In the rows, 128 means zero.
One turn moves every row onto another: examples first, then more rows asked
Zav: [109 106  94 123 133 157 139  75 127 111 133 131  93 104 148 111 101 102
 165 132 160]
ziga: [101 107 103 111 153 134 144  91 143 135 145 127 139 100 162 125  85 114
 148 144 168]
Pozud: [150 130 121 130 132 155 138  99 121 100 142 128 114  97 149 108 101 144
 121 148 167]
ged: [139 131 133 137 141 135 128 110 107 132 149 107 132  98 127 129 106 157
 124 130 149]
zom: [ 87 109 105 115 124 129 141 109 124 146 146 116 116  88 129 129  86 118
 135 153 166]
gozi: [152 121 126 143 117 144 140  96 117 109 162 123 116 105 137 113 100 138
 125 147 157]
Rapur: [158 120 133 150 143 148 137  85 113 111 137 113 111 103 145 124 109 138
 145 122 139]
gaf: [146 132 132 144 138 151 130  96 100 112 130 114  99  86 135 124 112 146
 133 121 152]
Fis: [ 94 115 102 132 155 123 135  98 114 137 147 128 140 118 158 125  88 109
 149 163 155]
Degu: [105 118  98 141 152 141 138  81 109 118 127 134 102 105 168 116  94  97
 160 152 164]
madip: [105 114 100 125 146 155 143  77 129 124 118 122  92  86 159 117  97 103
 155 128 171]
sisu: [ 82 122 106 120 153 147 132  95 118 148 114  95 110  91 135 128 108 121
 135 121 152]
Koz: [142 128 127 128 150 148 133 101 123 113 143 112 143 113 146 117 108 152
 116 139 144]
dezo: [ 84 118 101 114 156 155 124  88 118 130 118 104 117 110 133 124 117 123
 146 116 137]
pobar: [ 98 107  94 108 139 135 135  98 137 135 158 127 141 115 140 118  91 119
 151 147 162]
tal: [140 135 128 142 137 158 128  91 104 108 133 109 104  97 136 113 118 145
 118 122 151]
Fel: [ 97  97 115 138 119 135 143  78 114 124 148 123  93  89 140 133  96  98
 154 129 150]
Fezez: [ 86 117 111 150 154 128 127  85  93 139 137 110 119 117 144 132 108 105
 150 134 133]
lop: [158 119 128 142 125 135 141 102 117 118 160 125 120  98 138 122  93 142
 138 145 161]
Miru: [ 84 112 108 126 148 142 121  81 112 134 144 108 124 114 129 129 117 118
 150 107 134]
Tufed: [ 97 107 101 126 118 148 133  81 111 113 146 134  87  94 134 119 102 104
 158 129 161]
Fiso: [ 85 128  96 127 147 128 130 111 105 146 134 121 123 103 142 120  91 117
 137 166 169]
zore: [ 86 114  94 100 132 139 131 110 126 132 145 127 127 101 129 120  92 126
 139 154 166]
Sasut: [ 86 131 102 137 169 143 124  90  98 137 112 110 113 108 153 122 109 112
 145 135 149]
sot: [ 88 103 119 130 156 132 134  78 122 137 143 108 133 106 149 139 105 111
 149 113 133]
mepuz: [155 127 124 127 136 147 140 108 119 110 136 129 115  88 146 118  94 149
 132 150 167]
pir: [149 122 132 148 138 153 135  83 112 104 144 111 116 112 144 117 115 137
 129 123 134]
Fopa: [135 133 128 134 134 142 129 107 111 125 154 106 132 106 127 117 109 153
 110 137 151]
mub: [ 96 117 102 149 129 133 135  89  93 129 139 128  90 100 144 121  95  97
 153 154 162]
kuni: [147 127 129 129 157 144 134 106 121 122 133 109 140 105 144 126 105 156
 130 135 143]

Sasut moves to Fiso
Fopa moves to gozi
lop moves to Rapur
Now find these:
Fel moves to sot
zore moves to Tufed

One turn moves every row onto another: examples first, then more rows asked
Pud: [ 93 151 117 127 127 127 123 122  96 164 139 123 119 155 167  96 136 126
 144 118 125 149 159 142 151 140 130 126 130 123 115 143 130 153]
Refel: [126 141 140 129 134 143 104 129 120 150 156 127 114 129 124 137 140 129
 119 133  96 138 126 136 118 142 154 110 145 131 147 154 139 168]
tidek: [112 137 117 134 120 123 105 126 127 173 109 104 154 131 127 109 114 141
 114 161 141 135 170 115 138 149 128 123 141 144 125 126 108 150]
gire: [125 155 140 127 129 124 120 112 102 154 130 113 145 144 156 126  99 125
  99 152 117 127 142  94 136 140 124  99 136 119 136 111 113 136]
vakef: [ 96 156 126 129 125 125 131 130  98 163 147 124 120 160 167  98 128 137
 133 119 131 145 155 130 149 134 127 113 130 120 110 151 128 158]
sufir: [ 94 145 142 134 126 113 126 107 105 170 127 140 125 162 165 104 136 144
 134 144 134 124 175 115 103 145 129 148 142 110 133 140 139 171]
zoso: [112 116 118 127 134 141 129 142 135 144 119 123 116 109 121 133 128 110
 125 127 128 132 160 136 131 129 158 134 140 109 132 123 146 156]
bome: [111 118 109 128 143 141 119 132 138 144 127 119 114 104 118 129 125 111
 114 127 120 127 155 130 126 130 161 137 141 108 131 126 138 156]
zum: [119 124 111 125 140 139 129 141 142 143 127 121 114 100 128 132 128 108
 120 123 120 128 154 128 133 131 150 141 143 108 133 126 137 153]
dered: [ 99 144 119 134 126 121 110 123 128 164 117 114 169 133 135 110 115 129
 106 177 133 135 170 119 132 156 122 120 142 134 141 127 118 150]
tuzo: [135 146 143 128 136 143 111 132 123 147 156 121 108 129 125 132 137 132
 118 135  95 147 136 134 121 155 149 104 137 134 155 148 138 163]
Femaz: [ 98 146 132 139 131 131 113 133 129 165 114 112 163 139 134 100 110 122
 101 159 132 133 174 114 135 144 117 125 141 143 135 115 121 140]
Vum: [129 164 126 132 131 144 122 141 148 151 120 119 116 110 150 136 142 120
 122 135 110 111 143 115 127 128 152 147 155 102 156 135 138 150]
tave: [134 161 136 121 121 127 119 112 109 172 115 104 138 146 150 128 105 135
 109 144 124 122 151  86 128 140 131 105 143 122 136 112 104 143]
tase: [ 92 152 147 131 126 129 117  98 100 166 118 138 125 163 164 110 130 139
 141 132 123 134 177 116 105 148 121 142 130 117 131 146 144 163]
Nom: [109 148 125 128 156 138 114 115 133 149 128 104 116 122 145 157 135 122
 118 150 110 140 145 143  92 155 135 132 154 116 126 148 137 184]
Dogi: [121 164 133 130 128 133 120 119 109 160 119 118 143 149 153 116 102 114
  99 152 119 125 163  93 130 126 118 104 145 130 141 105 116 138]
Naku: [123 160 135 120 124 121 121 120 102 164 127 115 139 143 162 123  97 128
 102 146 122 126 151  88 122 138 120 106 142 117 146 110 103 145]
tevor: [ 98 137 121 138 120 119 105 136 124 162 119 112 163 130 140 103 117 134
 107 160 137 140 171 117 133 150 119 126 143 141 136 129 106 146]
Nefot: [ 98 145 148 140 127 111 133  99 117 175 128 131 119 158 157  99 131 133
 149 145 128 129 166 116 102 143 121 147 145 109 131 145 136 171]
mugu: [108 147 128 134 150 136 113 120 132 151 131 101 115 117 147 157 142 132
 121 155 108 145 149 141  96 157 141 120 151 123 127 147 142 183]
Laga: [124 171 124 135 137 145 118 139 145 153 118 108 119 117 150 137 139 124
 118 134 106 113 137 117 122 124 159 138 153 100 154 140 139 148]
Tezis: [ 90 160 129 127 125 137 116 119  95 167 137 133 114 158 160 101 120 137
 143 124 124 150 161 131 142 138 118 120 123 126 116 153 138 157]
Guz: [101 151 143 129 125 112 123 106 105 178 121 138 121 160 171 105 131 137
 139 133 117 116 168 123 107 145 128 148 130 108 139 135 146 168]
saz: [124 171 136 134 129 151 125 142 140 154 115 112 112 119 155 139 139 124
 127 140 116 115 140 121 128 125 157 141 154  99 154 130 145 150]
gab: [117 149 127 138 154 133 114 117 133 146 125 104 109 119 146 155 134 126
 119 157 108 142 160 144  93 164 128 125 150 119 130 142 136 176]
gogo: [104 152 129 136 120 122 135 119 107 164 146 122 115 157 158  91 128 123
 148 124 125 149 150 130 144 130 123 113 135 121 115 156 124 161]
nikir: [125 140 144 127 136 140 111 127 119 152 155 121 108 125 131 142 139 136
 118 139  97 145 130 130 114 147 157 103 140 132 145 146 144 174]

Nefot moves to tidek
Guz moves to dered
Tezis moves to Dogi
Now find these:
mugu moves to zum
zoso moves to tuzo
vakef moves to Naku
Nom moves to bome

